50 stands for zero in the data rows.
Here are some rows, each followed by its group. Rows of different groups can look alike.
61 39 46 33 63 62 38 51 37 45 62 59 64 59 61 37 60 37 58 53 61 58 57 57 24 59 58 38 64 42 36 50 45 49 60 48 60 62 57 40 64 64 60 36 35 44 39 52 0
61 68 71 45 65 34 38 27 37 30 62 24 64 59 61 65 31 65 24 55 51 55 70 49 58 59 66 66 36 42 51 23 62 65 29 33 18 48 68 64 64 36 60 36 63 38 39 24 1
61 68 59 33 49 62 38 61 65 33 62 34 64 59 61 65 60 37 46 49 73 64 26 50 58 59 61 66 64 42 38 46 58 44 29 51 38 51 56 33 36 64 60 36 63 41 68 34 2
61 68 79 53 60 34 38 28 65 25 62 12 64 59 31 65 31 65  6 64 40 51 70 46 58 59 72 66 36 42 63 19 71 65 29 32 16 44 71 79 64 36 60 64 63 39 68 14 1
61 68 46 43 53 62 66 57 65 47 62 45 36 59 61 37 60 37 49 66 57 39 55 51 24 59 56 38 64 42 41 40 61 52 60 53 51 52 54 50 36 64 31 36 35 29 39 52 3
61 39 48 46 49 62 66 47 65 40 33 83 64 59 61 37 60 37 63 20 59 36 42 34 58 28 57 38 36 42 45 57 49 25 60 86 42  4 36 40 36 64 31 64 35 77 39 66 3
61 39 42 62 50 34 66 49 65 49 62 53 36 29 31 65 31 37 58 47 31 43 51 48 58 28 51 38 36 42 59 54 48 48 60 50 43 28 52 69 36 36 60 64 63 63 39 50 0
61 39 24 73 23 34 66 54 65 72 33 71 36 29 31 65 60 37 59 32 31 31 32 36 58 28 23 38 36 74 75 69 41 32 60 66 60 33 35 66 36 36 31 64 63 66 68 75 3
61 68 29 57 39 62 66 83 65 62 62 43 36 29 31 37 60 37 55 72 60 32 53 35 58 28 42 38 64 74 52 47 65 32 60 68 68 36 40 44 36 64 31 36 35 41 39 71 4
61 68 34 64 51 62 66 65 65 48 62 37 36 29 31 37 60 37 61 61 38 31 42 34 58 28 55 38 64 42 58 49 58 48 60 64 53 16 54 77 36 64 31 64 63 49 39 55 0
32 39 50 41 65 62 38 38 37 49 33 66 64 59 61 37 31 37 60 48 49 65 59 62 58 28 61 38 64 42 42 58 35 42 60 41 63 58 52 42 64 36 60 36 63 57 39 58 0
32 39 41 60 45 34 38 49 37 65 33 61 36 59 31 65 60 65 64 43 37 55 50 56 58 59 44 38 36 42 57 63 38 45 60 52 58 51 37 40 36 36 31 64 63 57 39 64 4
61 39 38 66 34 62 66 64 65 68 62 60 36 59 31 37 60 65 64 44 47 38 53 53 58 28 43 38 36 74 56 58 49 25 60 58 60 35 34 50 36 64 31 64 35 53 39 68 4
32 39 64 47 56 34 38 28 37 40 62 35 64 59 61 65 31 65 34 48 46 54 63 63 58 59 61 66 36 42 50 38 53 62 29 35 32 63 62 55 64 36 60 64 63 45 39 32 1
32 39 71 58 41 34 38 42 65 67 33 41 64 59 31 65 31 65 54 29 40 74 29 48 58 59 36 66 36 74 71 69 39 57 60 38 10 40 34 57 36 36 60 64 63 69 68 36 2
32 39 61 50 46 34 38 34 37 47 33 47 64 59 61 65 31 65 41 44 46 57 54 67 58 59 53 66 36 42 52 55 43 48 29 34 41 58 47 48 64 36 60 64 63 56 68 46 2
32 39 63 52 47 34 38 35 37 51 33 45 64 59 61 65 31 65 38 41 45 54 57 64 58 59 50 66 36 42 53 53 48 56 60 35 44 59 47 50 64 36 60 36 63 52 39 42 2
61 68 67 40 66 62 66 47 65 32 62 14 36 29 61 37 60 37 29 74 58 35 63 42 24 59 66 66 64 42 45 14 81 76 29 45 23 45 76 66 64 64 60 36 63 23 39 26 1
61 68 43 32 58 62 66 72 65 39 62 41 36 29 61 37 60 37 44 68 69 47 48 34 24 59 59 38 64 42 33 38 70 59 60 58 64 49 64 42 36 64 60 36 35 31 39 48 2
61 39 49 45 60 62 38 50 37 49 62 52 36 59 61 37 60 37 51 58 53 55 56 51 58 59 57 38 64 42 38 45 58 54 60 49 56 56 54 37 64 64 31 64 35 40 39 51 4
61 39 31 87  6 34 66 84 65 96 62 66 36 59 31 65 60 65 69 42 43 21 37 37 58 28 20 66 64 74 83 83 34  5 60 68 82 20  0 50 36 64 31 64 63 59 68 83 4
61 68 43 53 38 62 66 53 65 42 33 56 64 29 61 65 60 37 60 42 50 51 27 54 58 59 48 38 36 42 50 55 38 32 60 45 42 39 54 64 36 36 60 64 63 52 68 50 5
61 39 58 37 55 62 38 52 65 49 33 49 64 59 61 65 60 37 45 37 60 71 24 63 58 28 52 66 64 42 43 63 28 38 29 44 42 66 44 36 36 64 60 36 63 54 68 37 2
32 68 86 56 46 34 38 45 37 47 62 28 36 59 31 65 60 65  0 61 69 47 59 48 58 59 31 66 36 74 48 24 84 99 29 66 38 98 62 60 64 64 31 64 35 16 68 12 6
61 68 42 61 48 34 66 53 65 48 62 45 36 29 31 37 31 37 64 48 37 39 51 46 58 28 47 38 36 42 61 47 47 43 60 55 49 29 56 72 36 36 60 36 63 60 39 53 0
32 39 47 56 49 62 38 43 37 51 33 54 36 59 61 37 31 65 53 44 42 44 48 57 58 59 50 38 36 42 54 50 46 52 60 47 49 49 46 53 64 36 60 64 63 53 39 54 3
61 39 44 42 55 62 66 51 37 42 62 62 36 59 61 37 60 37 53 50 53 53 44 51 58 59 60 38 64 42 39 47 54 48 60 44 55 53 57 44 36 64 60 36 63 45 39 53 5
32 39 62 43 55 34 38 39 37 46 62 47 64 59 61 37 31 65 34 48 61 54 61 62 58 59 53 66 36 74 43 45 51 70 60 41 40 70 50 40 64 36 31 64 35 38 39 44 6
61 39 56 37 47 62 38 50 65 35 33 51 64 59 61 65 60 37 50 40 61 63 27 60 58 59 57 66 64 42 42 54 42 34 29 39 44 57 58 41 36 64 60 36 63 49 68 37 2
61 39 50 53 52 62 38 44 37 49 62 46 36 59 31 37 31 37 47 50 46 44 57 56 58 59 53 38 36 42 47 43 55 47 60 47 48 51 55 51 64 36 60 36 35 47 39 47 0
61 68 32 48 48 62 66 62 65 47 62 52 36 29 31 37 60 37 52 57 55 39 49 36 58 59 46 38 64 74 46 42 63 48 60 63 64 43 53 52 36 64 31 36 35 42 39 61 3
61 39 35 55 41 62 66 43 37 54 62 66 36 29 31 65 60 37 54 38 38 33 44 36 58 59 41 38 36 74 56 54 42 45 60 59 60 40 44 57 36 64 31 64 63 54 39 63 3
32 68 58 94 15 62 38 45 65 81 33 95 36 59 31 65 60 65 68 37 53 29 41 58 58 59 54 66 36 74 74 90 31 43 29 44 73 15 17 43 36 36 60 64 35 77 68 59 4
61 39 66 43 59 34 38 44 37 39 62 36 36 59 61 37 60 65 20 66 73 51 62 54 24 59 50 66 64 74 36 28 71 85 29 51 37 77 65 48 64 64 31 36 35 27 39 31 6
61 68 53 35 56 62 66 69 65 43 62 36 36 29 61 37 60 37 42 73 71 49 47 42 58 59 53 66 64 42 36 34 72 58 29 57 52 55 62 41 36 64 60 36 35 30 39 38 2
61 68 57 37 51 62 38 50 65 39 33 45 64 59 61 37 60 37 49 49 60 51 38 60 24 59 60 66 64 42 37 44 52 47 29 43 39 53 53 40 64 64 60 36 63 38 39 42 2
61 39 52 41 57 62 38 41 37 42 33 56 64 59 61 37 60 37 54 43 45 60 55 60 58 59 53 38 36 42 40 48 50 54 60 50 47 57 59 40 64 64 60 36 35 45 39 49 2
61 39 45 70 46 34 66 52 65 58 62 52 36 29 31 65 31 37 62 49 25 37 50 48 58 28 43 38 36 42 67 60 39 47 60 52 45 30 47 73 36 36 60 64 63 69 68 50 0
61 68 53 35 53 62 66 79 65 47 62 30 36 29 61 37 60 37 44 70 96 51 28 23 24 59 57 66 64 74 26 44 67 69 29 61 71 50 62 39 36 64 31 36 35 41 39 41 2
32 39 61 53 51 34 38 37 37 51 33 44 64 59 61 65 31 65 38 47 43 53 58 67 58 59 51 66 36 42 53 52 45 53 60 34 44 59 54 49 64 36 60 64 63 53 68 43 1
32 68 66 43 59 34 38 41 37 41 62 39 36 59 61 37 60 65 31 60 72 43 66 51 58 59 59 66 36 74 41 33 70 70 29 46 36 63 58 45 64 64 31 36 35 30 39 35 6
61 39 43 48 60 62 66 62 37 48 62 54 36 59 61 37 60 37 49 72 64 47 64 46 24 59 61 38 64 42 40 52 60 40 60 72 68 58 46 38 64 64 31 36 35 40 39 66 5
61 68 24 54 39 62 66 80 65 57 62 55 36 29 61 37 60 37 55 54 60 45 36 23 58 28 31 38 64 74 45 46 58 40 60 62 78 34 51 48 36 64 31 36 35 45 68 72 3
61 39 46 39 57 62 38 40 37 44 33 52 64 59 61 65 60 37 49 47 54 56 47 63 58 59 55 38 64 42 39 53 51 52 60 49 47 56 56 37 64 64 60 36 35 49 39 46 2
61 39 30 65 33 62 66 52 65 61 33 69 36 29 31 65 60 37 66 37 35 32 36 33 58 28 32 38 36 74 61 61 44 45 60 65 62 29 43 60 36 64 31 64 63 63 68 71 3
61 39 34 64 35 62 66 68 65 67 62 53 36 59 31 37 60 65 62 50 48 36 53 44 58 28 44 38 64 74 57 59 50 28 60 65 68 39 31 49 36 64 31 64 35 50 39 70 4
61 39 32 59 34 34 66 46 37 58 33 59 36 29 31 65 60 37 62 36 39 38 41 43 58 28 38 38 36 74 60 58 44 42 60 58 58 34 39 58 36 36 31 64 63 61 39 67 3
61 39 44 49 46 62 66 51 65 38 33 64 64 29 61 65 60 37 58 34 47 65 21 53 58 28 46 38 36 42 50 54 37 26 60 46 39 36 59 59 36 36 60 64 63 61 68 50 5
61 68 47 41 53 62 66 54 65 43 62 41 36 59 61 37 60 37 45 60 61 48 50 48 58 59 61 66 64 42 39 44 62 50 29 48 49 54 61 39 36 64 60 36 35 38 39 44 2
61 68 41 52 46 62 66 58 65 52 62 56 36 59 31 37 60 37 53 61 47 47 57 46 58 59 54 38 64 74 42 48 55 44 60 59 66 57 48 37 36 64 60 64 35 43 39 68 4
61 39 25 64 31 62 66 52 65 66 33 65 36 29 31 65 60 37 62 36 33 37 35 31 58 28 31 38 36 74 61 58 42 35 60 67 59 33 41 62 36 36 31 64 63 60 68 69 3
32 39 48 35 65 62 38 35 37 50 33 56 64 59 61 37 31 37 54 53 52 64 55 60 58 59 57 38 36 42 40 56 39 57 60 48 56 65 59 39 64 64 60 64 63 53 39 53 6
61 39 56 45 51 62 38 38 37 43 33 49 64 59 61 37 60 65 44 47 57 55 51 64 58 59 57 66 36 42 46 53 52 48 29 39 43 55 55 45 64 36 60 36 35 47 39 43 2
61 68 33 50 47 62 66 51 65 48 62 54 36 29 61 37 60 37 54 48 46 32 50 43 58 28 48 38 64 42 46 45 53 41 60 60 56 37 53 59 36 64 31 36 35 47 39 57 3
61 68 50 49 54 62 38 42 37 44 62 51 36 59 61 37 60 65 43 57 50 43 62 54 58 59 58 38 36 42 42 46 55 57 29 42 45 45 51 49 64 64 31 36 35 47 39 48 3
32 39 67 46 56 34 38 40 37 38 62 43 36 59 61 37 31 65 29 56 60 46 65 62 58 59 59 66 36 74 43 41 60 70 29 42 40 71 58 47 64 36 60 36 35 37 39 36 6
61 39 35 64 35 34 38 47 37 63 33 67 64 59 31 65 60 65 54 31 31 45 39 44 58 28 37 38 36 74 63 63 37 39 60 51 56 47 41 61 36 36 60 64 63 64 68 66 3
32 39 50 49 67 62 38 36 37 48 33 60 64 59 31 65 31 65 59 47 41 62 67 65 58 28 55 38 36 42 51 58 33 51 60 37 60 56 49 48 64 36 60 36 63 59 39 60 3
61 39 74 40 56 34 38 26 65 41 33 51 64 29 61 37 31 37 57 32 46 66 37 68 58 28 48 66 64 42 64 23 32 57 29 12 48 71 68 25 36 64 31 36 63 65 39 47 5
32 39 54 61 63 34 66 49 37 56 62 45 36 59 31 65 31 65 56 49 37 52 71 43 58 28 49 38 64 42 68 50 41 70 60 56 52 50 56 58 64 36 31 64 35 45 39 54 1
32 39 56 54 62 34 38 42 37 54 33 63 64 59 31 65 31 65 55 47 32 61 70 62 58 28 51 38 36 42 61 60 32 60 60 38 47 53 50 49 64 36 60 64 35 59 39 56 1
32 39 51 45 54 34 38 41 37 54 33 54 64 59 61 37 31 65 51 50 41 56 53 63 58 59 50 38 36 42 46 52 50 56 60 43 51 55 44 37 64 36 60 64 35 46 39 52 3
61 39 61 40 62 34 38 44 37 40 62 46 36 59 61 37 60 65 37 67 67 56 61 54 58 59 54 66 64 42 32 35 65 77 29 55 48 68 50 38 64 64 31 64 35 36 39 40 6
61 68 52 36 47 62 38 53 65 33 33 39 64 59 61 65 60 37 41 48 61 52 35 59 58 59 61 66 64 42 39 49 50 43 29 49 44 55 55 36 36 64 60 36 63 40 39 38 2
61 39 53 73 45 34 38 51 65 62 62 52 64 29 31 65 31 65 59 39 24 36 49 42 58 28 35 66 36 42 72 66 34 51 60 50 48 29 46 79 36 36 60 64 63 71 68 49 0
61 68 46 38 63 62 66 76 65 47 62 38 36 29 61 37 60 37 46 84 76 46 48 22 24 59 53 66 64 42 32 34 83 73 60 64 61 44 70 35 36 64 31 36 35 26 39 53 3
61 68 77 47 55 34 38 44 65 41 62 35 64 29 31 37 31 65 18 14  6 65 93 30 24 59 52 66 36 42 54 45 56 64 29 45 64 49  5 90 64 36 60 36 63 16 39 57 1
61 68 49 29 58 34 38 70 65 51 62 39 36 29 61 37 60 37 41 66 76 46 38 22 24 59 51 66 64 42 29 33 77 73 29 65 67 51 66 39 36 64 31 36 35 32 39 40 6
61 68 50 32 64 62 38 58 65 40 62 49 64 59 61 37 60 37 46 67 79 59 39 47 24 59 62 38 64 42 30 45 51 50 29 57 64 69 56 30 64 64 60 36 63 41 39 47 2
32 39 72 66 38 34 38 36 37 63 33 40 64 59 31 65 31 65 39 35 38 51 52 63 58 59 45 66 36 42 71 61 36 57 29 31 36 54 41 61 36 36 60 64 63 74 68 42 0
61 39 49 42 54 62 38 41 37 41 33 55 64 59 61 37 60 37 51 45 45 61 48 62 58 59 50 38 36 42 41 48 48 45 60 41 50 48 53 42 64 64 60 64 63 47 39 50 5
61 68 53 36 54 62 66 58 65 38 62 41 36 59 61 37 60 37 42 64 65 44 50 48 24 59 66 66 64 42 35 39 63 55 29 53 48 53 55 41 36 64 60 36 35 34 39 39 2
32 39 60 47 47 34 38 39 37 42 33 45 64 59 61 65 60 65 44 41 49 62 43 68 58 59 52 66 36 42 48 55 45 40 29 40 45 61 51 48 64 36 60 64 63 52 68 38 2
32 39 66 45 57 34 38 45 37 42 62 38 36 59 61 37 60 65 35 60 71 45 64 59 58 59 60 66 36 74 38 38 65 66 29 47 39 60 55 44 64 36 60 36 35 34 39 40 6
32 39 63 52 42 34 38 36 37 44 33 37 64 59 61 65 31 65 43 32 48 64 39 66 58 59 44 66 36 42 55 60 40 47 29 27 38 56 43 50 64 36 60 64 63 60 68 41 2
61 68 47 51 57 62 66 54 65 43 62 44 36 29 61 37 60 37 49 63 49 37 59 46 58 59 62 38 64 42 48 35 60 53 60 60 51 42 56 57 36 64 31 36 35 48 39 50 0
61 68 19 59 33 62 66 74 65 62 62 55 36 29 31 37 60 37 59 51 55 38 29 15 58 28 32 38 64 74 49 47 59 35 60 67 77 37 52 46 36 64 31 64 35 43 68 78 3
61 68 15 93  0 34 66 74 65 85 62 74 36 29 31 65 60 37 60 38 34  4 16  0 58 28  3 66 36 74 86 59 49 32 60 99 75  6 35 85 36 64 31 64 63 53 68 84 3
32 39 59 59 44 34 38 33 37 54 33 47 64 59 31 65 31 65 37 37 42 49 54 64 58 59 42 66 36 42 60 57 43 53 60 31 41 60 42 50 64 36 60 64 63 65 68 43 3
61 68 55 40 63 62 66 41 65 33 62 34 36 59 61 37 60 37 35 67 56 40 66 50 24 59 71 66 64 42 39 29 66 59 29 52 29 63 66 55 64 64 60 36 35 29 39 34 1
61 39 47 32 64 62 38 51 37 44 62 60 64 59 61 37 60 37 51 58 71 54 50 50 24 59 58 38 64 42 30 45 60 63 60 55 60 59 56 41 64 64 31 36 35 37 39 48 6
32 68 78 65 36 34 38 41 37 68 33 25 64 59 31 65 31 65 37 30 50 61 43 47 58 59 31 66 36 74 69 67 43 75 60 31 30 49 31 63 36 36 60 64 63 77 68 37 3
61 68 44 32 60 62 66 55 65 45 62 47 64 59 61 37 60 37 48 60 57 52 47 43 24 59 56 38 64 42 32 43 64 57 60 54 52 53 61 35 36 64 31 36 35 38 39 49 2
61 39 45 57 43 62 38 53 37 54 62 47 36 59 31 37 60 65 55 52 46 37 54 54 58 59 51 38 36 42 50 55 51 43 60 57 59 46 42 51 36 64 31 36 35 45 39 59 4
61 39 44 39 58 62 38 47 37 39 62 53 36 59 61 37 60 37 48 60 54 54 58 55 58 59 58 38 64 42 36 46 56 56 60 48 52 61 58 40 64 64 60 64 35 41 39 52 2
61 39 52 32 57 62 38 54 65 43 33 59 64 59 61 37 60 37 51 44 71 66 37 59 24 59 60 38 64 42 32 55 36 41 60 45 58 60 53 33 64 64 60 36 63 47 39 47 2
61 39 47 37 67 62 66 65 37 41 62 56 36 59 61 37 60 37 62 63 61 55 58 46 24 59 65 38 64 42 37 46 51 55 60 60 61 57 54 33 64 64 60 36 35 48 39 56 5
Which 5 groups are nearest to each row below, nearest first, going by the distance to the centre of the group?
32 39 54 54 46 34 38 37 37 46 33 50 64 59 61 65 31 65 40 43 47 58 58 62 58 59 50 66 36 42 50 54 44 46 29 38 42 54 45 50 64 36 60 64 63 61 39 46: 1 2 0 5 6
61 68 44 41 56 62 66 61 65 39 62 37 36 29 61 37 60 37 47 71 62 40 62 40 58 59 53 66 64 74 38 35 72 60 60 62 53 56 58 49 36 64 31 36 35 37 39 51: 6 2 5 3 0
61 68 34 42 42 62 66 73 65 39 62 42 64 29 61 37 60 37 59 64 64 44 27 33 58 59 48 66 64 42 38 40 58 42 29 55 43 41 61 60 36 64 60 64 63 43 68 50: 2 5 3 0 4
61 39 44 33 65 62 38 46 37 45 62 60 64 59 61 37 60 37 54 55 61 61 54 61 24 59 56 38 64 42 34 48 45 56 60 56 59 61 57 38 64 64 31 36 35 43 39 51: 5 2 6 0 3
61 39 51 64 48 34 66 50 65 52 62 49 64 29 31 65 31 65 61 47 30 39 53 48 58 28 48 38 36 42 64 58 41 43 60 54 42 33 45 71 36 36 60 64 63 67 68 51: 0 3 4 5 1
61 68 55 35 51 62 38 57 65 37 62 43 64 59 61 65 60 37 48 59 64 46 42 50 58 59 61 66 64 42 37 47 56 50 29 46 47 55 62 39 36 64 60 36 63 37 39 41: 2 5 6 1 0
61 39 48 55 45 62 66 55 37 51 62 52 36 59 31 37 60 65 54 51 55 41 59 55 58 59 55 38 64 42 48 52 52 37 60 52 62 51 45 46 36 64 31 64 35 48 39 61: 4 3 5 0 2
Which 3 other groups have their centres nearest to the centre of group 4, nearest first?
3 0 5
Group 1 spreads out most along one direction. Which 3 other groups' directions of most spread are closest to that one, closest first?
2 4 6
Which 5 groups are nearest to each row below, nearest first, going by the average distance to the group's rows?
61 39 50 29 60 62 38 59 65 44 62 60 64 59 61 37 60 37 59 60 76 64 39 51 24 59 66 38 64 42 28 56 46 43 60 51 64 64 53 30 64 64 60 36 63 43 39 47: 2 5 6 0 4
Which 4 groups are nearest to each row below, nearest first, going by the distance to the group's nearest row?
61 68 70 35 60 34 38 39 65  8 62 38 36 29 31 37 60 37 55 88 44 48 87 80 24 28 81 66 64 42 64 24 81 78 29 32 59 88 61 52 36 64 60 36 63 31 39 19: 1 2 6 3
61 68 53 47 56 62 38 42 37 42 62 49 36 59 61 37 60 37 47 55 49 42 57 53 58 59 60 38 64 42 40 42 55 54 60 48 44 50 54 53 64 64 60 36 35 42 39 47: 2 4 3 5
61 39 30 74 21 34 66 53 65 74 33 72 36 29 31 65 60 65 59 25 28 31 31 33 58 28 11 38 36 74 77 73 32 36 60 67 64 28 33 70 36 36 31 64 63 72 68 72: 3 0 4 5
61 68 50 42 58 62 66 59 65 42 62 35 36 59 61 37 60 37 45 65 59 40 61 51 58 59 60 66 64 42 37 33 71 63 60 66 46 58 52 40 64 64 31 36 35 29 39 45: 3 2 0 1
32 68 57 81 41 34 38 52 65 70 33 56 64 59 31 65 60 65 53 42 26 55 28 48 58 28 36 66 36 42 87 62 33 50 60 40 35 37 37 74 36 36 60 64 63 62 68 33: 0 2 3 4
61 39 49 49 45 62 38 38 65 46 33 74 64 59 61 65 60 65 63 27 32 68 30 62 58 59 42 38 36 42 58 63 25 27 60 36 32 45 48 58 36 36 60 64 63 64 68 48: 5 3 2 4
61 68 36 42 52 62 66 76 65 49 62 41 36 29 61 37 60 37 50 62 67 43 39 25 24 59 42 38 64 74 36 48 66 48 60 68 70 45 57 45 36 64 31 36 35 34 39 62: 3 2 4 0
61 68 69 42 58 34 38 46 37 38 62 33 36 59 61 37 60 65 23 64 78 47 63 54 24 59 52 66 64 74 36 27 75 82 29 58 43 72 62 46 64 64 31 64 35 28 39 32: 6 1 2 3
61 39 32 72 29 62 66 69 65 80 62 64 36 59 31 37 60 65 72 41 47 33 51 49 58 28 36 38 64 74 63 66 48 22 60 62 74 34 23 48 36 64 31 64 35 54 68 75: 4 3 0 5
Which 3 other groups have their centres nearest to the centre of group 5, nearest first?
2 0 3
Which 4 groups are nearest to each row below, nearest first, going by the average distance to the group's rows?
61 68 43 38 61 62 66 81 65 42 62 21 36 29 61 37 60 37 38 79 75 33 50 24 24 59 50 66 64 74 39 29 78 69 60 69 54 41 62 43 36 64 31 36 35 26 68 42: 6 2 5 3
32 39 49 52 48 62 38 36 37 48 33 67 64 59 61 65 31 65 57 29 37 73 39 69 58 59 45 38 36 42 55 61 30 43 60 33 40 45 56 56 36 36 60 64 63 68 68 50: 5 0 2 3
61 68 53 35 58 62 66 81 65 35 62 21 36 29 61 37 60 37 40 73 74 47 37 34 24 59 57 66 64 42 32 35 72 60 29 61 52 52 66 42 36 64 31 36 35 34 39 36: 2 6 5 0
Which 3 other groups have their centres nearest to the centre of group 3, nearest first?
4 0 5
Which 3 other groups have their centres nearest to the centre of group 1, nearest first?
6 2 0
Group 6 spreads out most along one direction. Which 3 other groups' directions of most spread are closest to that one, closest first?
1 0 3
Which 4 groups are nearest to each row below, nearest first, going by the distance to the centre of the group?
61 39 30 59 32 62 66 56 65 59 33 74 36 59 61 65 60 37 64 32 40 49 35 43 58 28 30 38 64 74 61 64 40 36 60 61 69 37 41 46 36 64 60 64 63 58 68 72: 3 4 5 0
32 39 61 55 44 34 38 35 37 52 33 44 64 59 31 65 31 65 38 33 45 54 56 62 58 59 44 66 36 42 59 57 38 60 60 31 44 56 43 49 64 36 60 64 63 60 68 47: 1 0 2 3
61 39 40 42 67 62 66 54 37 46 62 63 36 59 61 37 60 37 60 60 51 57 61 58 24 59 62 38 64 42 38 51 48 43 60 50 63 57 54 38 64 64 60 36 35 45 39 63: 5 2 0 3
61 39 45 56 46 62 38 38 37 49 33 57 64 59 31 65 60 65 52 33 47 45 51 53 58 59 42 38 36 42 51 51 44 43 60 47 52 56 49 56 36 36 31 64 63 55 68 58: 3 0 5 4
61 68 40 41 49 62 66 52 65 42 62 53 64 29 61 37 60 37 56 58 51 46 40 46 58 59 60 38 64 42 45 50 53 42 29 49 47 45 57 58 36 64 60 36 63 38 39 47: 5 2 0 3
Group 0 spreads out most along one direction. Which 3 other groups' directions of most spread are closest to that one, closest first?
4 5 2
Which 5 groups are nearest to each row below, nearest first, going by the distance to the group's nearest row?
32 39 48 39 62 62 38 33 37 50 33 59 64 59 61 65 31 65 56 47 51 71 58 61 58 59 55 38 64 42 41 56 36 50 60 43 46 64 51 37 64 36 60 36 63 56 39 51: 0 3 6 2 1
